The same turns and mirrors carry the whole set onto itself, and each row onto the other rows of its family. Which rows share a family with each named row? Give them in list order.
These 36 rows form 6 families of 6 rows each.
k_51: [-3.40  0.58  2.07  0.70 -2.83  2.93 -0.50 -3.67 -1.60 -1.82  0.47 -1.70]
k_662: [ 0.00  1.47  0.99 -0.83 -2.49 -0.17 -2.57 -1.36 -0.92 -2.49  0.78 -2.50]
k_959: [-2.92  1.79  1.82 -0.15 -1.22  3.86  0.16 -1.94 -2.11 -1.76  0.57 -0.65]
k_168: [-2.29  0.58  2.97 -1.66 -0.51  3.99 -1.11 -2.46  1.21 -0.52  1.38 -1.21]
k_278: [-2.35  2.16  0.56  1.52 -0.30  1.72 -0.23 -0.21  0.22  1.51  0.91  1.46]
k_25: [-3.12  2.23  1.89  1.23  0.53  1.88 -0.28 -2.14  0.66  0.49  0.71  1.60]
k_754: [-2.23  1.06  0.76  1.07 -0.39  2.83  0.69 -2.43  1.05  1.94  1.19  0.39]
k_879: [-1.98  0.03  0.62 -1.34 -0.82  4.64 -1.36 -2.06  0.94 -0.99  0.59 -1.36]
k_9: [-0.85  1.02  1.50  0.52 -1.34 -0.37 -2.12 -0.57  2.08  2.27  1.78 -0.17]
k_594: [-1.56  0.98  1.45  1.59 -3.07 -1.31 -1.89  0.19 -1.66  0.79  0.71 -0.46]
k_380: [-2.97  0.55  2.99 -0.60 -2.27  3.05 -0.94 -1.70 -2.53 -1.96  0.35 -1.52]
k_915: [-2.10  0.30  1.02  1.61 -2.55 -1.45 -1.63 -1.36 -2.61  0.17  1.63 -0.99]
k_931: [-2.74 -0.16  1.44 -1.51  0.01  3.39 -1.42 -1.33  2.21 -1.16  0.59 -1.59]
k_69: [-2.28  1.01  1.66 -0.08  0.31  2.81 -0.30 -0.46  0.45  1.97  0.99  1.09]
k_583: [-1.56  0.59  2.83 -0.02 -3.91 -0.18 -2.75 -1.84 -0.95 -1.67  1.08 -2.73]
k_34: [-1.26  0.05 -0.35 -0.13 -1.15 -0.68 -2.36 -0.20  2.02  1.24  1.13 -1.02]
k_517: [-2.28  1.80  0.69  1.79 -3.32 -0.49 -1.56 -0.83 -2.75 -0.81  0.60 -0.48]
k_727: [-1.83  1.10  0.96  3.07 -3.48 -1.00 -0.98 -1.54 -0.53  0.65  0.74 -0.96]
k_772: [-1.03  1.43 -0.05 -0.28 -0.44 -0.20 -3.40 -0.83  1.86  0.41  1.06  0.56]
k_853: [-1.64  2.16  0.77  1.44 -2.10 -1.69 -1.13 -2.25 -1.89  0.38  1.18  0.16]
k_331: [-0.98 -0.16  1.89 -0.52 -2.59  0.58 -2.25 -1.76 -1.33 -2.29  1.63 -3.46]
k_894: [-1.97  0.03  2.46 -0.51  0.59  3.68 -1.20 -1.17  2.06 -0.81  1.46 -1.32]
k_145: [-1.45  1.52  2.11 -1.04  0.15  3.39 -1.78 -1.31  1.67 -2.35  0.30 -1.05]
k_436: [-3.71  0.70  1.02  0.94  0.21  1.42  0.45 -1.70  0.60  1.83  0.96  0.76]
k_108: [-1.46  1.65  1.66 -0.97 -0.22  3.48 -1.31 -2.16  2.75 -0.39  1.66 -0.99]
k_363: [-2.10  2.22  2.96  0.67 -1.44  1.92  0.47 -2.78 -1.99 -2.43  0.45 -1.39]
k_541: [-2.48  0.77  0.90  1.81 -2.71 -1.74 -0.19 -1.39 -1.80  0.49  0.83 -1.29]
k_714: [-0.82  1.71  0.56  0.92 -2.30 -0.97 -3.06 -1.04  2.16  0.60  1.75 -0.80]
k_148: [-1.58  0.07  0.73  0.64 -3.90  0.80 -3.02 -1.10 -0.61 -2.25  0.09 -2.63]
k_831: [-3.08  0.48  1.65  1.67  0.67  1.65 -0.58 -0.79  0.73  1.66  1.47  1.11]
k_142: [-1.47 -0.04  1.32 -0.58 -2.92  0.25 -2.17 -0.99 -0.19 -2.43  0.48 -3.68]
k_865: [-0.34  0.59 -0.53  0.98 -1.48  0.66 -1.89  0.13  2.05  1.46  0.81 -0.62]
k_825: [-1.47  1.33  1.82 -0.76 -3.24  1.24 -2.62 -2.79 -0.12 -2.73  1.37 -2.94]
k_585: [-2.64  0.36  3.00  0.31 -0.90  3.19  0.46 -1.97 -2.01 -1.85  1.12 -1.95]
k_41: [-3.92  0.54  2.74  0.56 -1.59  2.42  0.75 -2.45 -1.61 -1.78  0.19 -1.85]
k_904: [-1.43 -0.06  0.50  0.77 -1.05 -0.95 -3.29 -0.50  1.43  1.17  2.01 -0.39]

Which other rows belong to the same family as k_865? k_51, k_754, k_879, k_727, k_148
Which other rows belong to the same family as k_585? k_915, k_331, k_894, k_831, k_904
Which other rows belong to the same family as k_931? k_34, k_436, k_541, k_142, k_41
Which other rows belong to the same family as k_714? k_959, k_278, k_517, k_108, k_825
Which other rows belong to the same family as k_853? k_662, k_25, k_772, k_145, k_363

The same turns and mirrors carry the whole set onto itself, and each row onto the other rows of its family. Which rows share a family with each named row? Give them in list order.
These 30 rows form 5 families of 6 rows each.
k_140: [ 0.56 -4.73  1.03  1.71 -1.73 -0.96  0.96  2.05 -0.82 -4.41  0.94 -3.52
 -0.38  0.44  1.15]
k_40: [ 0.01 -2.38 -0.78  1.45 -0.56 -1.59 -0.62  0.01  1.05 -0.63 -0.27  1.06
  2.76  1.38  0.99]
k_264: [ 0.31 -2.45 -1.54  2.46  0.13 -0.11  3.62  0.74 -2.67 -2.79 -1.56 -0.39
  1.31 -0.76 -0.75]
k_501: [ 0.45 -4.63  1.69  1.27 -1.03 -1.15  0.32  2.00 -1.75 -5.07  1.28 -1.94
  1.24  2.07  1.35]
k_378: [-2.15 -1.40  0.44  2.30 -0.64 -1.93  1.66  0.31  1.13 -4.44 -0.39 -3.33
  1.43  1.40  2.43]
k_268: [-1.12 -3.88 -2.52  2.04 -3.15 -0.10  3.09 -0.30 -2.22 -3.41  1.03 -0.43
  1.56  0.60 -1.02]
k_547: [ 0.36 -3.82  1.14  1.17 -1.26 -0.99 -0.06  1.76 -2.37 -5.78 -0.53 -2.38
  0.63  1.74  1.73]
k_576: [-1.73 -4.45  0.91 -1.08 -2.66 -3.41  0.61  0.96 -0.49 -1.33 -1.59 -0.07
  1.25  1.17 -0.22]
k_167: [-0.12 -2.06 -0.29  2.56 -0.35 -0.63  4.22  0.29 -2.04 -1.80 -1.73 -0.79
  2.05 -1.11 -0.35]
k_808: [ 0.22 -4.19 -0.71  0.95 -0.84 -1.07 -0.78 -1.04  0.90 -0.75  1.38 -0.23
  1.16  0.71  0.31]
k_238: [-0.76 -4.18  0.58 -0.72 -1.68 -3.59 -0.46  0.54 -1.08 -0.68 -1.33 -0.36
  2.43  0.87  0.11]
k_488: [ 0.60 -3.21  0.77  2.05 -1.55 -1.45  0.04  2.02 -1.94 -5.24  0.87 -2.07
  0.89  2.02  2.90]
k_776: [-0.71 -0.71  0.56  1.72 -0.56 -1.23  1.37  0.29  0.57 -5.47 -0.96 -2.63
  0.97  1.04  2.52]
k_555: [-0.40 -2.82 -0.89  1.13 -0.72 -2.35 -0.49 -1.34 -0.95 -1.35  1.27  1.24
  3.31  0.29  0.29]
k_889: [ 0.05 -3.21 -1.05  1.46  0.40 -0.74  3.69  1.80 -2.14 -3.67 -1.80 -1.18
  0.91 -1.18 -0.83]
k_254: [-0.80 -2.63 -0.75  2.30  0.24  0.64  3.64  1.00 -1.92 -1.63 -1.39 -1.52
  1.05 -1.26  0.00]
k_810: [-1.99 -1.95 -1.28  1.22 -3.61 -0.22  3.10  0.72 -3.66 -3.73  0.46 -0.21
  1.43  1.37 -0.45]
k_289: [-0.81 -2.12 -0.70  1.06 -1.22 -2.64 -0.93 -1.13  0.40 -1.08 -0.05  0.80
  3.10  0.75  0.47]
k_615: [-1.84 -1.71 -2.75  2.23 -2.33 -1.21  2.68  0.33 -2.96 -5.25 -0.44 -0.20
  1.48  0.81 -0.63]
k_802: [-1.22 -1.58 -0.12  2.53 -2.51 -1.32  1.46  0.20  1.02 -4.88  1.25 -3.21
  0.20  0.87  1.71]
k_852: [ 0.83 -3.87  0.57  2.20 -0.56 -1.57 -0.43  2.56 -1.63 -3.81  1.02 -1.66
  0.24  1.48  2.86]
k_929: [-1.50 -1.96 -2.08  1.45 -2.74 -1.26  3.64  0.49 -3.47 -3.83 -1.32 -0.35
  1.40  1.00 -0.98]
k_175: [-1.38 -3.93  0.06 -0.54 -2.67 -3.12 -0.24  1.29 -0.80 -0.69 -1.82 -0.40
  1.99  2.30  0.66]
k_743: [-1.50 -0.61  0.32  1.37 -1.71 -2.98  1.46  1.60  0.60 -3.91 -0.02 -2.34
  0.40  1.57  3.20]
k_233: [-1.98 -3.90 -0.39 -0.90 -3.01 -3.06  0.43 -0.40  0.37 -0.73 -0.22 -1.63
  0.79  1.50  0.29]
k_123: [-1.41 -2.52 -0.95  2.24 -3.37 -1.24  2.95  0.09 -4.26 -3.31 -0.42 -0.14
  2.14  0.93 -0.76]
k_673: [-0.51 -1.39  0.86  1.94 -0.87 -2.17  1.65  1.46  0.35 -4.50 -0.68 -3.13
  0.94  1.12  3.45]
k_942: [-0.99 -2.89 -0.75  2.42 -0.67 -1.36 -0.87 -1.09  0.77 -1.30  0.13  1.31
  1.93  0.50  0.44]
k_725: [-0.96 -3.83 -1.54  1.48 -1.36 -0.51  4.66  0.49 -0.93 -1.81 -1.12 -1.85
  1.13 -1.12 -0.78]
k_570: [-2.02 -3.73  0.22 -0.79 -1.50 -3.91  0.93  0.10 -1.30 -0.41 -1.45 -1.16
  2.54  0.08  0.28]

Which other rows belong to the same family as k_929? k_264, k_238, k_488, k_289, k_673
Which other rows belong to the same family as k_725? k_140, k_268, k_808, k_802, k_233
Which other rows belong to the same family as k_852? k_555, k_889, k_615, k_743, k_570
Which other rows belong to the same family as k_501? k_378, k_576, k_254, k_810, k_942

